Each path below is one point turned by a fixed rotation once a step. After each direction that follows a path, write how fast that rotation turns it, in degrees each step (0 if it stays still).
Each turn is a multiple of 5 degrees from 10 to 175, or 0.
Each row of a path follows its step; steps can be skipped.
Path 1:
step 1: [-16 -19 -15  18   6 -17  19   8  -5  -7   3  -9   0   1 -12 -17   6  -4
  -6 -12  -6   7  -8   5   9  -7   3   4  -5  -6  -7   1   4  -9  -6  11
  -6  -9   2]
step 3: [  6   7 -12   4  20 -18   3   2   5   3   6  -3   7 -20   6   4  -3 -21
 -13  -8   7   7  -5  -1 -13   1  -9 -10   0  -5   2  22  -5   4   1  -6
  -2  12  -6]
step 4: [ -7  -3  -4   1  13 -12   7  -6  -3 -10  -5  -1   4   4   8  13  11  -3
  -5 -21   5   5   0   7  10  16  -6 -22  -2 -11  -2  -4  -4   3   2 -10
 -21  14  10]
step 6: [ -8 -10   5   8  -9 -15   7  11  15  10  11   1  -8   0  -4  12   3   4
  14 -16 -14 -13  -6   0 -19  14  -6   2  13  -1   7  14  -9   3   8  -7
   1   2  -5]
step 11: [ -2  10  10  -4 -10  -1   4   0  -2  -4  18 -15  -7   5  -4  -4  10  -5
  -3 -10  -4  10   7 -11   8  -1  18  -7  17  -6  -3   8 -12  10 -29   8
   5  -1  -1]
step 12: [ -8   2  16   2   3 -14   8   1   5   5   7  -9 -14 -26  17   1  13 -12
   3  -3 -12  -1   7  -5 -11   1   4 -12  12  -2   9   5   8   9  -3   6
  10 -15   6]
step 13: [ -2  -5  10  -4  10 -16  17  -5  -1   7  -7   8   3  -7  13   6   0  -2
   0  -5   8 -12  14   9  -7   0  12 -13 -11   5  -8   3 -10   3 -14  10
 -14 -19  14]
step 16: [ 15   0   7  -1   1 -22  -4  -8   1  12 -12  -4 -18   9   3  10   2  -3
 -16  -5 -10  -3  -8  11   1  -9  23  -1  -5   1   9   3  -8  12  10 -13
   5   3   5]
step 17: [ 10   4  -2 -18  -6   0   4   5   2  -9 -11   6   4   8 -11   4   2  -3
   3  -7 -18   4   9   2  19   3  20  -3   9   3  15  15 -10   7  -3 -11
   0 -10  18]
step 21: [ -1   6  13  -4   8  -3   0   9 -13 -10  -1  10  -4   0   0   1  14 -17
   1  -5   5   2 -10  -4   5   4   1 -17   2 -11  31 -14   4 -10  -4  12
   9   5  10]
Speeds:
[ 2 -4  2 -1 -2 -3  4 -5  3  2 -6 -2  1  0 -1  5 -3 -1 -4  6  1  4  3 -1
  2 -2  2  3  1 -4  2 -1  5  0 -5 -2  2 -6  0]
20
[ 6  6  0 -1 -3 -2  6 -3 -3  2 -2  2  0 -4 -3 -1 -5  0 -2 -3 -4 -1  0  2
  1  4 -3  5 -2  1  1 -1 -1  0 -3  1 -7  4  3]
110
[-2  2  0 -2  6 -1  4 -1  1  1  6  3 -2 -2  3 -2  4 -2 -1  2  0  2 -4 -1
  4  0 -4  0 -5 -4 -2  0  1  6 -5  5 -1 -4 -3]
35
[ 3  3  0 -3  4  2 -3  6  3 -3 -4 -4 -1  5  3 -7 -4  3  3  0 -3  1  1  4
  0  1  0  0  3 -3 -1 -2  0  2 -7 -2 -2 -1 -2]
120
[-1  2  4  2  4  7  0  2  0  2 -1  5 -2 -3  0 -1 -6  2 -6 -2  0 -3  1 -1
  6  2  6 -1  2  1  5 -3 -2  1  3  1  1 -3 -3]
10
Path 2:
step 0: [ 13  -7   8   2  24  -8   9 -19  -2  -2 -12  13  19   5   6   0   4  -6
   4 -14   0   5   6   5   3   6  -8  -6  10  11 -14  -4  13  -9   9   9
  -6   8  10]
step 1: [  2 -14   3 -12  -6  -5  20  -2 -18  -4  -4 -10   5  -3 -17   5  -3   2
  -1   1  12 -13   1  -3  14   3  -4  13 -14  15 -10  -1  17   1  -5  11
   5   2 -18]
step 7: [-21 -16  -9   6  -4   9  21 -16   5  -4  13 -10  -9  19   5  -4 -11   6
  -4  16   9   5   4  -4   3 -14  -4   0 -12   4   4   3  -5  -7  -4  -3
 -10   4  -9]
step 8: [ -8  -5 -13   9   6  17  -5   2   2  -7  -5   5   0  -1  24  -2   7  -6
 -11 -12   7   7 -11  -7  -6 -12   0  18   2  16 -17  -1 -17   0   1   2
   4 -13  12]
step 9: [  2  -8   4  -9   7  -2  -3 -11 -11 -18   3   3   1 -12   8   2  10  -6
   5  25  13  14   8  15   7  -9  -9   9  -9 -13  -3 -14   1 -10  -2  -1
  14  -4  12]
step 10: [ -3 -18 -31  -5  -7  10  16 -12  -5  -2   4   0  10   2  -3 -18  -4  14
  -4  11   7   5  -4  11   4   1   3  -3   7   2   2   7  -1  -1 -21 -12
  -8  -7   1]
step 13: [ -4   0 -20  10   1  11  12  -2   6  -5  10   6   8 -13  -7   1  -3  15
  10   2  -4 -11   8   3  -3   1   7 -13   1   2  13  31  17  -5 -10  -6
  -5  -3   6]
step 14: [ 11   1   4   2   3   6   7   7  13  -5 -15   6  -8 -21   1   0 -15   0
  -9 -15   1 -22   2 -14  -6  -5   3 -17  -6  -1   3  -3 -19  -4   1   2
  11 -17   3]
step 15: [ -6   9  21   3  -5   2   0 -20   2  13   5  10   8  -5   7   8   3  12
   4  -4   0 -10   0  -3   9 -17 -18  -4  -7 -27   7   3   6  -9  -2  10
  -5  -5   7]
step 20: [ 18  -3   0   3  -2 -20   7  14   9  -5   7  -3   1   0  -7 -10   9   5
   2  -2  10 -10  -3  11   0 -10  12  12   0   2  -1  -8 -15 -11   5  15
  19  -2 -23]
Speeds:
[-6  5  0  0  6  4  0 -1  3  1 -4  1 -3  6  5  4 -2  1  1  2 -1 -2 -1 -7
  2 -3 -5 -1 -2 -2  4  1 -2 -1  3 -2  2  0  0]
40
[  4   4   7   1   0  -4  -4 -10   2  -3  -2   2  -3   0   0  -1   2   1
   3   2   1   2  -4   0  -2   5  -3   3   2  -1   1   0   0  -3  -2   1
   2   0   5]
120
[-4  0  5  2  1 -4  0  0  7  3 -1 -3 -3  0  0  2 -2  0 -2  2  2  0 -2  5
 -1 -6  4  6  5  1 -2 -1  3  2  2 -5  0  0 -4]
25
[-2  5  1 -3 -1 -1  0 -1 -4  3  1  6  3  1  3 -8 -5 -2  0 -2 -3 -4 -1  0
  0  2  0  3  4  4 -2 -2 -2  2 -2 -5 -1 -6  0]
170
[-6  0  1  0 -3  4 -3  2 -1 -2 -2 -3  2  4  2 -5  2 -3 -2  7  8  4  4  0
 -5  0  4 -1  0  0  1  2 -2  0 -1  0  1 -3  5]
20
Path 3:
step 0: [ 10 -20 -17  -4  -4   9  -3   7 -12  10  -9  20   9  -7 -12   8 -11  22
  -6  15   6  -4  -9   6   1  -4  -1 -21   7   5  -2   1  10   1  -2  -1
  -3  23   1]
step 2: [ 17 -21  -7 -18   9 -12  16   9   0  -3  -9  -4   5   6  -9   0  -6   6
  12  -6  -1  -3  23  15  -6  -4  -2  18  -7   0 -13   3 -16  17  -6   1
   6   3  -3]
step 5: [ -6  11   9 -23   1   3  -9  17 -13   0  -2  17   6   8   3 -15   1  13
   3  -1   4  16  11   8   3  -3 -21 -12  15 -11 -10 -14   7  -5  -7 -14
   1   7  -7]
step 8: [  7   2   1  -6   9  22  18  -8 -10  15   7  20  12   8   9  -1  11   2
  -9   3   8 -31   8  -4   6 -13   2  -1  -4   3   1   9 -10   3   0  -6
  -3  12   7]
step 9: [  8 -16   7 -13  28   1  10  15  -3  11   0  -2 -10   0 -14 -19   8   8
 -11  15   5   7   1  -3  -8 -10 -18  -1   6  -8 -10  -4  -7  17  -1   6
   1   9  -7]
step 14: [ 16 -10  12 -19  13 -20  -5   2 -15  -7   5   4   0  -7   8  -9  -4   6
   6  -6  11  -5   9  26   3 -12   1  -5 -10  -8  12  -3   4  17  -3  -2
  13   1  13]
step 15: [-24  -6  -1 -14  -3  -7   6  -5   2   8   7  11   5  -6   2 -13   9   1
 -13 -14  11 -24  13   0  -2  10  -7  12   1   7   0  10   0   7  -4 -20
  18  17  -5]
step 16: [  5 -11  -3  -4  12   6   3  22 -11  -2  -2  12  10  23  11  -4   8   7
 -14  -3   3   4 -11 -14 -10  -4 -13   5  -1   6   0  -6  17  13 -20  -7
  -6  16  -1]
step 20: [  7  -9  -9 -11  17  -5  38   4   0   7  -2   2  16  11 -13  -4  -4   2
  -8 -11  -2 -15   8   7  -2  -7 -14   8   5   6   1   9  -3   6  -6  -1
 -19  -2   0]
step 21: [ 12  -8   8 -17   5  -5  14  11  -5   5  -1   0  12 -12   3   3  12  -2
   1   8  -8   5   2  10 -11 -20   0 -13  -8 -15  -3 -10   5  19  11 -21
   5  14 -16]
Speeds:
[ 5  3  3  2  4 -1  0  1  7 -5  2  1 -1  3  0  1  2  1 -1 -7 -1  3  3  1
 -3 -1 -3 -4  2 -4 -4  3 -2  0  2  4 -3  5 -3]
95
[ 2 -4  0  2  0 -4 -3  4 -6  2 -1 -2 -2  0  0  3  3  5  1  4 -3  5  3  2
 -2 -2  2 -2 -4 -1 -3  1  5  3 -6  5  1  1 -2]
155
[-1  0  4  1 -4  0 -2  0 -2  2  7  5  0  3  3  0  1  5 -3  2  5  1  5 -2
  3  3  3  2  3  6  2  1 -2  1  6  2 -1  2 -5]
100
[ 1 -2 -3 -1 -1  0 -4 -2 -1  0  6  5 -3  3  2 -1  5  0 -4 -2  2 -2 -7 -4
  1 -1 -2 -1  0 -3 -3  0 -1 -1 -6  3  7 -1  3]
40
[-2 -5  6  1  1 -3  2 -3 -4  3  2 -4 -2 -3 -1 -5 -1 -3 -5 -4  0  0  1  2
  3 -2 -2 -6  5  3 -1  2  4 -5 -1 -1 -2  1  2]
70
[-1 -2 -3 -2 -1  5 -4  4  4  3  3 -3 -4 -3 -2  1 -5 -3 -3  0 -2  3  0 -4
 -4  1 -2 -1  0  4  5  1  0  4  0  3  3  7  1]
115
[ 0  1  2 -4  1  0 -2  1 -1 -3  1  0  1  8  0  2 -5 -1 -5  1  0  0  1 -1
  2  0 -1 -2 -3 -3  8  6  0  1 -3  0 -6 -5  3]
175
Path 4:
step 4: [  6   6  -8  -3   3  11  -8 -20  -1 -10 -10   8  -1 -12  -2 -15  -8  -1
  10  12  -2   2  12   3  -3   2  -1  -6  12  11 -15   3  -5  -6  13 -16
   8 -15  17]
step 6: [  9  -3   7   1  -8  -5  -9  16   4  -4   3  -8   7  -4  21  -6   1   4
  -2   3  -1  -7  -6   6   1  -2   2  -1  -5  -2 -20  -5  28  -1  -7   6
  23 -12  -7]
step 7: [ -7  -4  -8  -1   7   6  10 -15  12  -3 -10   1   8 -11  -1 -13 -11   0
  12  19   8   6   7  -3  -6   8  -5 -12  18   8  -6   7   8  -1 -10   0
  18 -18  -2]
step 8: [  5   8   4  -5  12   3   6 -15  22   5   0   2  14  10  -5  -4   6   4
 -10  -8   8   1   8   4   8  -8  -5 -15   2   8 -12  -4  -2 -12  11   9
   2   0  28]
step 10: [ -1  -7  -5   5  -4   7 -11 -17 -10 -11   6  -6  22  -1   7 -10  -6   3
   9   5  11   6   6  -2 -17  -1   4  -7  12  -1 -13   9   7   5   3  -1
   7 -22 -12]
step 15: [  5   6  -2   1  -3   4  -2   6  10 -11 -12  -4  -1  10   1  -8   7  15
   8  15  -1  -6   8   8 -12  17   7  -3  -3   0 -17  12  19  -4   2  -7
  10 -16  18]
step 17: [  5   2   6  -7  15   3 -19 -10   1  -5   2   3  12 -10  12 -16  -1  -5
 -16 -11   6   0  -6   5  13  -8  -1  -7  -2  -6  -8 -21   8 -11   4   9
  14  -9   6]
step 19: [ 11  -9   6  11 -13   7  11  -6  11   9   6  -9  14   9   3  -3  -2   9
  13   5  10   1   9  -3   4 -10 -13 -14   6  17 -16  13  -2   2   7   0
  10 -13  10]
step 20: [  7   3  10  -8  14   1  -6  -4  11  13   1   5   2   2  18 -10  -7  -1
   4   1   7 -12   1  -6  -2   6 -12  -3  -3 -16  -5 -10  18 -13   8  14
   9 -11  20]
step 21: [ -6  14 -11  -5   9  -2  -7 -11   7 -12  -4   9  14  -7   2  -5  15   2
 -11  17   6   0   1   9 -21  -3   9  -2   6   3 -19  -2  19  -6  -6   3
   0  -7  -5]
Speeds:
[ 3  1  3  7  2  0  4 -7 -2  6 -1 -6  4  1  1 -3  1  1 -1 -4  1  3  2  0
  2 -2 -1  3  5  1  3  3 -3 -2 -1  0 -3  0 -2]
125
[ 2  0 -2 -1  1  2 -6 -1 -5 -5  0 -1  4  1  2 -3  0  2 -2  2  2  2  4  3
 -4  0  4  2 -5 -6  0 -1 -5 -2  2 -8 -5  0  2]
60
[ 0  6  2 -1  2  0  3  4 -3  1  2 -1 -1 -5  0 -3  2  0  2  4  1  4 -2 -2
 -3  2  5  7  2  6 -1  0  6  2  1 -5 -1 -1  1]
125
[-4 -5 -3 -3 -1  4  1  1 -2  4 -4 -2  0  2 -1  1 -3 -1  4  2 -1  3  1 -5
  2 -8  3 -4  4 -2  0 -3  2 -3  5 -3 -1 -2 -2]
120
[-6  3 -3 -4 10 -2  0 -2 -6  1  0  4  1 -4  3 -2  0 -4  2 -3 -2  1  2  0
 -1  2 -1 -2  2 -1  0  1 -5  1  2  3  3 -3  1]
110
Path 5:
step 0: [-12 -14 -25 -22  -1  -7   6  14 -16   8  -5  -8 -13  -2  -5  -6   7  -6
  11   6   3   7  -5  -3  -6   5   2  -1  11 -10  -4   5   1   7  -6   0
   1  -1  -7]
step 2: [ -3 -11   9 -18 -22 -10  13   8  -3   5 -10  -7  -4  -2   8 -12  10  -7
  17   1   2 -11  -4   0   1   1 -16 -12  -3 -13   7  -7   3  -7  -3   1
  10   6   3]
step 5: [ -1   5  -2  -9 -25   2   4  15 -11 -21  -2  -1  -5  -2   7 -11   9  -2
   5   8  -1   9  -9   1  12  -1 -10   3   3   0  -6 -10  13  -5  -3  -4
   5  20 -12]
step 9: [  5   0  -8  -7  -5 -14  -9  -1   5   1  10   1  -9  -7  -5 -14   9   0
  15   1   7   6 -17 -12   3   9  -4   7   3 -19   6  14  17  -5 -17  -1
  -5  -7  -8]
step 12: [  7 -13  -4   3   9  -2  -3   5 -19  -2  -5  -2 -10   0  -4 -15  10  -6
  17   0   3   2 -20  -8  -5   1 -15 -10   7  -2   3   0   6  -8  -1 -21
 -15  -3  -6]
step 16: [  4  10  -7 -10 -18   6   3   9 -16 -11   3 -16  -6  -6   5   1   4   1
  11  18   0   9 -20  -3  11  -3  -6  11   6  -6  -9  -7  -2   0  -1   4
   6  14 -11]
step 17: [  0  16   0  -1 -11  -6 -14   0  -6  -9   5  -2 -10 -19   5 -24   9  -2
   5  14  15  10   2  -9  -8  16  -3   5  -4  -5   4  -3   0  -4  -9  -4
  -9  11   1]
step 19: [ -5   6 -14 -11  -2  -3  16   4  -2  -5   7 -15 -14   5  -1  -6  -2  -8
  16  21  17   9   0   8 -12   5  -2  10  12   1   4  -5   4   9  -9  -4
  -8   0 -10]
step 21: [ -9 -11   2  -9 -13 -18  13   8   2  11   6  -5 -12  -3  -9 -14   7  -5
   5   5   1  11 -10  -5   1   2 -18  -5  16  -1  10   2  11  -2   5 -13
  11   8   0]
step 22: [ -6   1   2 -16  -3  -9  21   4 -21   9  -4 -15  -4   6   0 -16  14  -5
   5   1  14   2   7   9  -9   8  -5  -9  -5 -10  -5  12   4  -1 -13  -3
  -4   0   4]
Speeds:
[ 3 -4  3  2  1 -1 -4  1  4  3  1  3  1 -1  5  5  0  2 -2  2  7  3 -4 -2
  1  0 -1 -3  6 -1 -4  2  3 -4  2 -4 -3 -2  5]
130
[ 3  2  2  2  6 -1 -7  0 -2  0  0 -1  2  0 -1 -4  1  2  3 -2  1 -5  4 -4
  1 -2 -4  0 -3  0  7 -1  2 -6 -4 -1 -5 -2  3]
135
[-3  6  0  3  0  0 -1 -4 -3 -2 -4  0  0  2  2 -1 -2 -3 -3  2  1 -3 -3 -2
  5 -2 -3 -6 -5  0 -7 -3  1 -4  4  2  1  3 -1]
35
[ 0  4 -4  1  2  2  0  3 -4  1  2  0  2  5 -4  1  1  4 -5 -2  0  4  0 -2
  1  2 -2  4  3 -5  1  5  1 -5  2  0  6  7  3]
65
[ 4  2  2  4  0  1  2 -4 -3  3  1 -2  0 -1  2 -2  4  6  0 -1 -1 -4 -1  1
 -3  5  3  0  4  2 -4 -2  2 -1 -2  6  7 -5  2]
155
[-5 -2  0 -6 -1 -2 -2 -2 -1  4 -3 -5  3  0  2 -2 -4  3 -1  6 -1  0  4 -3
 -2  0  0  1  3  2 -1 -7  2  2 -3 -1  1  4  6]
20
[ 1 -1 -2  6  3  0  2 -2  1 -3  2  0 -5  1  0 -4 -1  3  0  2  1  3  1  3
 -1  2 -3  2  2 11  2 -3  2 -1  5 -7  1  3 -2]
160
